Rotation paths and how fast each direction turns (degrees per step)
Each turn is a multiple of 5 degrees from 10 to 175, or 0.
Each row of a path follows its step; steps can be skipped.

step 0: [-22 -11 -18 -14  -7  -2   0   8 -14   5 -13   0  -6 -28  -4   4  -9   5
  -6 -11  10  -7  -3  12  19 -11  12   1 -15   2  11]
step 1: [ 13  -1 -12 -19  22  -9   2  20   1   4  -9  -8  10  10  22  -4  13  20
   7  14  -4   0  -1   2   7   0  18   0 -15   4  -9]
step 2: [-14  -7  -6  -8   4   7  17   9  16  13  18  23  -7  -4   7  -5  18   0
  -9   3  13  -5  -1 -15   7   1   9  15  -2  -3  23]
step 3: [ 11 -16   1   9  11  -5  -5   0  -2  18  -4  -1 -13  -4  12  -9  22  15
 -18   0 -11  18  -5  14 -19  -3 -18   1 -10   8   7]
step 4: [ -5   6   0  11   0 -15  16  12  18  -7   9   8 -20   8   7  -6   2  -2
   3   4  14  15 -10   4  11   6 -18 -27   3 -17   3]
step 5: [-18  23  12   6  14   0  -6  -2   4   0   3  -8  -8  -8 -23 -27   3   6
   1   9   4   8   2   9  -7 -23 -14   9  -5   7  -2]
step 6: [ -4  12   3  28  20   5  15  19 -11  -9  -7 -10  -9 -21  17   6  -6  -4
   4  -7   1  -4   4  -2   4   4  -3   0  15  -1 -19]
step 7: [ -2  25   8 -10  -7   3   0   5  -3  17  -3 -20 -14  12  13 -17 -10 -23
   7  -3   1 -20  -1   5  -1   5  -1  20  -5  -8   4]
step 8: [  9  -8  13 -11  13  18   1 -11 -21 -13  12 -17  -3   1  12  -4   4 -15
 -22   5  19   7  -2 -13  -2   6   4   5  12   8 -11]
step 9: [ -2  -4   9 -12 -22   3   4  -5  -9  11 -12   0   8 -15  11   5  -1 -17
   3   0   9   3 -29  24   7  -1  -5  -2  17   5  15]
Directions:
[  2  -5   2  -1 -10   0   0  -4   4   0   7  -4  -6   4   3   5   5  -2
  -7   2   1   3   1   6  -3   1  -2   2   2  -1  -2] : 70
[-2  5  1 -1 -3 -5 -6 -1 -1 -3 11  3  1  5  2 -6  0  3 -3 -2  1 -3 -5 -8
  4 -5  1  2  1  2 -2] : 125
[  1   6  -2  -5  -6  -3  -2  -3   4  -2 -10  -1  -6   0   1  -4  -2   3
  -1  -2  -1   1   2   0  -4  -3   0   5   2   7   8] : 160
[ 0  4 -5 -3 -5  1 11  3 -2 -1  2  6  1 -1 -1  1 -1  2 -2 -6  6 -2 -1 -1
 -7  2  1 -5  5 -2 -1] : 160
[-6 -8 -3 -7 -1 -6  0 -1 -1 -5 -3  2  4 -2  2 -3 10  3  1  0 -4 -1  0 -2
 -1  1  1  2  1 -8  2] : 35

step 0: [ -7  15 -20 -14   1   8   7   6   0  -5 -10   4 -27  17   0   4  -8   7
   5  17  -5   0  -3   1  12  -9   6  11  17   4  -4]
step 1: [  5  17  11  12  11  -8   6   2 -13  -1  12 -13 -27   6  -1  -5  10  14
  13  17  -4   1  -1   5  -1  19   9   1   0   1   1]
step 2: [  0  -3  -1 -10  11  20   0  -4  -5   2 -13  10 -19 -13   7  -5   4  14
  17   4   1  -4 -20  -2 -12   9  15 -16  10  -8  -1]
step 3: [-18   7   4  -9  12   3  -2  18 -20   5  -5 -10 -19  10  22  15 -10   0
   3  -6  -2   2  -1  13  -5  -8   5  -1  15   4   5]
step 4: [ -4  28  -6   2  -2  -5   9   0  -7   7   8  17 -20   6  -6 -18  -8   5
  13   7  10  -1   1  13  -4  -2   0  -2  17  -9  15]
step 5: [  3  25  10  -3  10  13   8  -4  -7   1 -20  -5 -13  11 -10   2   0  10
  -7  22  -5   2 -12   2 -16   3   5  -8   5   1 -13]
step 6: [-10   7  10  17  -3   9   1  10 -16  -4  11  -5 -17 -10   8   5  -1  10
  13   0  -6  13  -4 -10 -15  -9  25  -7  10  -6   1]
step 7: [  4   7  10  -5   3   7  -4   7   1  11   5  18 -13  14  11   8  -2   3
   8 -12  15  -1 -10  16 -27   3  -4 -13  14 -12  -2]
step 8: [-19  18   3  -9   1  -5   6   0  -5  12  -4   7 -13   1  -8  11 -20   8
  -3  14  -9   4  -7   0 -18 -23 -10  -5   7   5  14]
step 9: [  5  33   5  13  -5  -1  -7   6   4   2   0   8 -13   8 -15   6  -1  -9
   4   4  -8  20   4  -4 -12   9  19   2  14   3   1]
Directions:
[ 1  6  1  5 -2 -2  1 -1  2  2 -2  0  4 -2 -4  4  6  1 -3 14 -1  2 -3 -1
  5  6  2 -1  0  1  5] : 90
[-9  0  4 -2  4 -4  4  5 -1 -4  3 -2  1 -2  5  4 -2  4 -2  5 -3  1  7 -4
  1 -4 -1 -1 -1  7 -4] : 140
[ 2 -3  1 -3  8  3 -4 -6 -1  2 -6 -2  2  1 -6 -1 -3  2  2  2 -1 -4  5 -7
 -3 -2 -1 -8  0  4  6] : 120
[-7  3 -3 -3  4 -6 -3 -1  4  4 -4  4  2 -3  4  2 -3 -7 -1 -2  3 -2 -1  8
 -1 -1  3 -1 -2  3  8] : 80

step 0: [ -2 -22  -1   2  22   4  -7  -5  20   1  -2 -12 -22   8  -1  -6   0   5
   7 -18  -3  17  -1 -18   9  -1  17  12  -7 -13 -17]
step 1: [  5  13 -19   0 -17   7  11  -5   4   4  -9  -3   9  -4 -14   3  -2 -15
  38   7 -11   2  -9   8   3  -2  16  -1  20  -2  14]
step 2: [-18  -1  -5   3   6  -3   8  15  10  -3  -1  -8  -8  26  25   8  13  -5
  12 -17  -8 -18  -2  -6  16   0 -14   5 -16 -14  -8]
step 3: [ -2   7 -14   7 -23  -8   1   7  16   7 -15   8   1 -10 -18  12 -13  23
  11  -1  19  -2  -8 -13  -9  -9   3 -17  -6  -7  17]
step 4: [ 13   1  -2   9   1  -7   8  14  11 -20  -8 -12 -15   2   8   6  -3   4
  -6  13 -17  -7  13   5  26  -9 -29   1   6  15  -9]
step 5: [  8  -3   0 -15   1 -15 -20  -5  -3   4  -1  15  -1   2 -20   3 -11  16
   0 -10  29  -3 -15   4  30   7   3  -1   4 -16  -2]
step 6: [ -7  13  -1 -13  15 -14  -6  -3  12  12  10   0  -7  -6  -3   7  -4 -10
   4  31 -32   4  14 -10  13  -1   2 -11   3  11   2]
step 7: [ -3   4   7 -26 -11  10   7   0  18 -11  -4  19  -3  11   1   9   0 -16
  -3 -12  24  -3   6   3   8  14  16  -5   3  -4 -25]
step 8: [-12  -1 -23 -12   4  -3   1  13   0  -2  28  -7  19  -2   1  26 -14  10
   1  10 -13  11  -3 -18 -10 -10   3   8  12  -1  -2]
step 9: [ 17 -15  21   2 -10  11   9  -6  14  -9 -11   1 -13  27  -5   6 -17   2
   4  -7  -6  -3  22  -5  -2  -9  17  14  -7 -10  -4]
Directions:
[-4  1  5 -3  1  2 -1  1 -1 -3  4  6 -3 -1  0  3 -4 -6 -5  2 -4  5 -4 -2
 -5 -1  9  8  5 -1 -4] : 40
[ 7 -4  2 -3 -1  3 -1  6 -4 -3 -4  0 -4 -1  2  7  4  9 -3  4  1 -2  1 -1
 -6 -6 -1  0  2 -4  0] : 70
[-4  7  0  0  8  3  4 -5  1  6  0 -2  0  3  2  1 -2  9  0  0  7  4 -5  1
 -1  1 -4  2  2 -4 -6] : 140
[ 4 -3  2  3  4  1 -3 -9 -1 -5 -1 -1  5  3 -4 -1  1  4  0 -2 -6  3 -2  6
  7 -7  3  0  4 -3  1] : 80

step 0: [ -1  -1  16   9 -18  -9  10  -8   7  19  -5  -2   2  -9   5 -17   1  21
   5  11  -3   0  -8 -21   0   3  13   3   6   5 -10]
step 1: [ 12   1   7  12  -4  -9  14  -1  20  18   4   4 -11  -1  -4  -9  -4  10
  26  10 -10 -12  -1  -5   1   5  13  10   8  -4  -2]
step 2: [  9  -9  18  11 -13 -19  18   1  -1  14  -2   6   7   0  10  -5  -3  -3
  10  10  -1  -1   4  -2  -3   1  12  24  18  -2   4]
step 3: [  0   7  -7   9 -15 -11  21 -13   8  16  -5   1  -5   2   6  -7  -5  -7
  17  -6  -4  -1  -9   9  -8  -7   5  27   7  -9  -3]
step 4: [ 14   5   2  17 -21  -7   6  -8  -2   9   6  -1  14  10   7   7   1  -5
   5  -8   9 -15  -9   0   4  -1   1  22  15 -16  -8]
step 5: [ -6   5 -17  12  -9 -19   8 -11   3  -3  10   0   5   4  18  -6  -6   1
  13  -5  18  -4  -3 -13   1  -4  -4  17   6 -19  -5]
step 6: [  3   7 -12   4  -8 -16   9 -13   5  -1  11  -1  22  12   6 -13  11  12
  10  -4   3   1 -11   2  10   5  -9   3  21  -9 -15]
step 7: [-14  12 -10   9 -11 -13   0   2   0   0   4  16   7  -2   4 -12  -2  28
   9   6  16 -10  -2   5   8   6  -6   9  14  -4 -12]
step 8: [  0  15  -5   0 -11  -9   5  -2   8   3   0   5   9   4   6  -1  -2  23
   9  23  -6   8  -2   1   3  22 -16   9  11 -13  -2]
step 9: [ -2  13   0   8 -14  -7   1  10   5   2  -8  32  12   1   2  -5  11   8
  23  15   2   7  -6   4  -3  13  -1   6   1  -9   3]
Directions:
[ 4  0  0 -3  4  2  5  1 -6  1 -4  4  2  1  1  4 -3 -5 -1  2  2 -1 -9  4
 -5  5  1  7 -8 -2  0] : 55
[-4  0  6 -4 -2 -3 -2  7 -5  0 -1  8  1 -4  3  2 -1 -2 -3 -4  8 -4  3 -7
  1  0  0  4  4  4 -1] : 145

step 0: [ -4  -2  -5   9 -17  -2   1   7  -6  28 -19   0  -5   5  16   6  -7   6
  -1   4 -12   0  -8   3  -9  16 -14  -9 -10  10  -1]
step 1: [ -7  -3  -2  -5  -3  18  -5  -3 -18  23  -6  -3  -7   5  -8  -7  -7   5
   0  12   1  -3 -19  13  -5  -5  -3  10 -21 -10  -1]
step 2: [ -1   4   5 -10   7  -4 -11   5  -4  22 -17   9  -9   0   6 -20   2   5
  -6   6  18  -7  -5  -1 -13  20 -10   7   4 -14  -1]
step 3: [  2  12 -14  -7  12  20   9  10  15  22  -8  -4  -1   3  -9  -4  -9   1
   9   5  22  -5   1 -12   3   3  -9   3 -12  -3   0]
step 4: [  9  19  -7   0  13   7  -4 -12   0   2 -10   2  -4  11  -2 -12  -7  10
  10 -18  14  18  -5   6   3  19  -8  12  -3   9   4]
step 5: [ -3   8 -11 -10  -1  11 -11  19  -2  -5  13   1   0  -8 -15  -2  -1 -10
   8 -16   7   7  -1  -5   2  22  -7  11 -10  -2  20]
step 6: [  5   0 -15 -12   5  -2   3   8   5  -5   5   7  13   6   3   5   0  -7
   0   8   5  28  21  15   2  20  -9  16  -2  -1   1]
step 7: [ 18 -11 -11  -4  -8   0   8   5  -1   0  16  19  15  -8  -5   8   4  -4
   9  -7  11  -4  -2  17  -2  14  -2  -2 -11  21  -1]
step 8: [  8 -25  -7 -11 -12  -2  -9   1   2  -1   2   4   5  10  -7   2   4   8
  11  15  -9  16  -7   4  -8   4 -14   5   6  23  13]
step 9: [  9 -16  14   1 -15   1   2  11  -4  17  13  -2  -9  -3  -5 -12  -1   1
  -2  16 -13  -3  10   9   7  17  -2   5 -11  19  -2]
Directions:
[  3   1   4  -2   3   0  -2 -10  -5  -4   2   4   2   0  -5  -1   1   1
   2  -7   2  -7  -7  10  -3   1   2   1   0  -1  -1] : 125
[  4   6  -5  -7   2   6   0   3   1  -3   1   1   3  -4   4   4  -1   1
  -1 -10  -2   4   3   0   3   0   5   3   6   0   4] : 40
[-2  2  4 -6  6 -9 -2 -4 -1 -1 -6  3  3  3  4 -4  1  3 -3  2 -2  8  1  1
  4 -3 -1  5 -2  5 -1] : 160
[ 6 -3  4 -6 -1  2  2  3  5 -2 -1  1 -9  5 -2 -3 -2  8  1  4  5 -4 -1 -1
  7  0  4 -2  4  2  2] : 60

step 0: [  0  15   4  14 -12  -7   0   4   4  -9   2  -4 -15  10   4   4 -11 -10
   9   9   1   0  -3  -6   7 -12  11  15  28  14  -9]
step 1: [ -6   4   5  -3  -6  14  -6  -5  -2 -18  14 -14 -13   8  -8  -9 -25 -12
   1   8 -12  15  -8   4 -11   8  -8  -3  -2  -6  -6]
step 2: [ -1 -14   3  16 -13   7  10  -4   0  -7   4 -11  19   0 -11  -7  -2  -7
 -10   8  21   3 -10  -9 -16   3   4   7  13   6 -12]
step 3: [  8  -6  -4  -5   4  12 -21   4  16  -6   7 -13   8  -4  -1   0   3 -23
  11  -4   7  -5  -7  -6 -13   2 -11   2 -15  19   5]
step 4: [  4  -2   5   2  -2   0  -5  11 -12  -9  -9   6  17  23  -6   1  17  -9
  -5   6  17  10   3  -7  -6   9 -10  -1  -6  -6  23]
step 5: [  7   1   4   4  10 -20 -11   4  12  -1  -3  -2  10   3 -25   1   4   7
   2 -14  -8 -11  14 -12  -4  -5 -15 -10   8   9  11]
step 6: [ 11 -11   9  -5  24  -5  -2 -11   8  -6 -17  10   3   1  15  -1   2   2
 -13  -6  -6  11  -5  -3   0   3 -14 -15   8 -17  11]
step 7: [ 23  11   1   9  13 -18 -11  -8   6  11  -5  -3   4  -4  -4  -5   8  13
  -3  12  12   6   1   7  20 -13   3   0   9  -4 -10]
step 8: [  7  10   2   0   1  -1  -9 -12  13  -3  -4  -2 -32   8  15  -6  -4  -6
   7  -2  -3  -7  -3  13  10   0   0   5  21  -7  14]
step 9: [ -2  11   2  -1  -7  -2   4 -11  -4  -8  -3   6  -9  12  -8 -19 -12   2
  -4  22  -1  11   8  13  -2   0 -11  13   8  -9 -24]
Directions:
[ -2   1  -5   0   4   1  -3 -10   3   9   3  -6   5  -2   3   1   1   0
  -4   0   5   2  -4   2  -3   4   7  -3   1   0   1] : 80
[-7 -4 -2  2 -4 -7  1 -4 -1  1  5  0 -3  3 -7  1 -3  0 -1 -1 -4 -3  4  3
 -6  6 -5 -2  5 -7  1] : 95
[  2   3  -5   4   0   1   4   8   5  -3   1  -5   6   4  -4  -2   1   5
  -3   1   1  -3  -1   0   4   2   4   2  -2 -11  -3] : 140

step 0: [-24  -2   4   6  12 -28 -13 -14   0  -8  -8  -7 -22   1   4  -5   4  -6
 -20 -20  -4   7  -2  -1   6   1  -7   1   2   4   1]
step 1: [  0 -23  -2   7   2   8  -6  -2  -4  21  -4  13  -3  12  16   8  14  -7
   0  -1  19  13   9  17  -8  -7  -7  -8  12  -5 -14]
step 2: [  3  -7 -24  14  11 -12   7  18 -23   5   7  -7   9   4   9  -5   5  -5
   3  23 -14  -8  -4  -4  -2   5  -5  -4   7   1  16]
step 3: [-16  -4  -7  15   4 -21  -4   3  10   1   9  16 -22 -20   7  -9 -11  -7
   0 -15  -9 -10   1  -6  -4  -5   8  18   0  -7   2]
step 4: [ 12 -19  -5  -1   1  -3   1 -14  -5   3  -1  15  -6  11  -9  -7  -2 -19
 -13  -4  23  23  -5  15   0   0  12   9  15   5   3]
step 5: [-14  -1 -20   2  11  -4  -2  -7 -15   6   8  -8  -9  20  -7  17  21  -4
 -10  15  -3   2  -4 -19  -9  13  -7  -6   7 -11   5]
step 6: [-10 -10   1   9   9 -14  18   7   8  20   1   3   1 -15   3  -4  -1  -2
  11   4  -3  -7  22  -9 -23 -10   9   5   8 -14 -13]
step 7: [ -2 -10  -9 -10  12 -18   1  16 -10  -9   3   1  -4  -3 -11 -24  -4  -2
  -4   1   4  16  -3  16   8  -6  29  -6   6   5   9]
step 8: [-19   2  -6  -8  16   5 -25   3  -2  -6  -2   8 -16   4  -5  10  11 -16
  -6  -6  -5   4 -10   3  -2  20  -4  11  12 -19 -10]
step 9: [  6  -9  -3  15  14  -2   9 -12  -6  -1   5  -9  26  -3   3   5  15 -14
   4  -7  10   4  23   5 -21   1  -5  10  13  -9  -3]
Directions:
[  2   2  -3   5   3   6  -3 -10  -1  -2  -1  -5  -4   5  -3 -10   0   2
   1  -3  -2   2   0   0   1   1  -1   6   2   0  -6] : 85
[ 4  0  2  5  3 -1  9  1  4 -4 -1  3  4  4  3 -2  0 -4  6  4  5  7  5  2
  6  5  2  1 -1  2 -1] : 140
[ -3  -3   1  -2  -1  -2   4  -5  -2   4   0   3   1  -4   0  -4   4   0
   2 -10  -1   4   7   1  -3  -3   0   1 -10   3   3] : 120
[  1   2   7  -1  -2 -12  -5  -2   4   3   5   1   2  -2   2  -2   3   0
   3  -1   1  -2   1  -6   2   5  -5   4   2  -3  -7] : 130
[-9 -5  1 -3 -2  4 -4  1 -1  2  7  4  3  1 -4  1 -1  2  2  3  2  7 -2  0
  5 -2 -3  2  3  9 -3] : 110
[-4  4  2  5  0  1 -3  1 -2 -1 -6  6  7  1 -1 -1  4  3 -5  5 -3 -5  8 -3
  0 -1  2  8  2  1  4] : 110

step 0: [ 10 -14  -9 -10   2  -9   7   3   7 -20   5  -1  12  -4   1   4  -9  -8
  16  -3 -10   5  -2  12   5 -21 -11  13  15  -1 -11]
step 1: [  4   1 -16  -3  18  10  -8   0   0   7  16   1  -8 -16   6   0   3  -3
  13  -3  -3  -1  15  16 -22  10 -12  -2 -10  -9   3]
step 2: [  9  -7  -8   4   4  24   2  -9   0  -4  -2   0   3  10 -21  -1  14 -17
  -5 -22   6  -3   9  -7   1  12  11   3   3  10   3]
step 3: [ -8 -16   0   0  -2  12   6 -16 -14  -9   5   8   0   4  14   7 -15   1
   7   5  11 -16 -19  -1   1  -2  -2  15   8  18   3]
step 4: [ -9   0  -7  -2  -3   0  22   7   4  -6   0   3  13 -24   5 -19   9 -14
   2   5  -2  -3 -13  13   5   5 -17  -4  -9  -2   8]
step 5: [-13   0  -8  10   9  10  -5  17 -13 -12  -4  10  -9 -13 -27   1   5  10
   8   1  -6   5   5  -4  -7   7   0 -19  10   7   2]
step 6: [  8   0   1 -14 -24   7  -4  -1  -7 -21   9  -8  -8  -1  -5   1  -7   2
 -15  -6  18  -4  15  12   2  -7   3  -4  10  15   3]
step 7: [ -3  -5  11   1  -9   5   4 -19   1  -1   8  12 -18  -5  -1   8   0  -4
 -10   8 -11  18  -7  11  -3   0 -23  17 -12   0  10]
step 8: [  2  14  -5   8   9   2  -4   0   8  15 -15  11  12  -9  -5  -8   0  -6
 -11  -9 -15   1  -3   5  -8 -10 -10  -7   2  30   5]
step 9: [-10 -20 -10   3   5 -12   4   2   6 -17 -13 -10   0   3  -4   9 -20  -2
  -9  -7   0  -1   1   5 -24  -1  11  -5  11   0  11]
Directions:
[-3 -2  6 -4 -2  4 -2  3 -1 -6 -5 -3  0  4  2  3 -9 -1  1 -9 -2 -3  3 -5
  4  2  2 -1  4  1  5] : 110
[ 1 -5 -1  2  3  4  7  0 -5  0  0  0 -3  6 -2  2 -7  7  0  8 -5  2  1 -3
 -6  2 -2  0 -2 -5  3] : 175
[  1  -3   1  -6  -4   4  -1  -6  -1   3   6   7 -10   6   1  -4   2  -4
  -2  -2   0   0   4  -3   0   0   4  -3  -5   2  -4] : 80
[-1 -3  0 -2  4 -3  0 13  2 -2  4  7  1  3  1  5  1 -6 -2  4 -2 -4  1  4
  0 -4  3 -5  0 -3  3] : 80
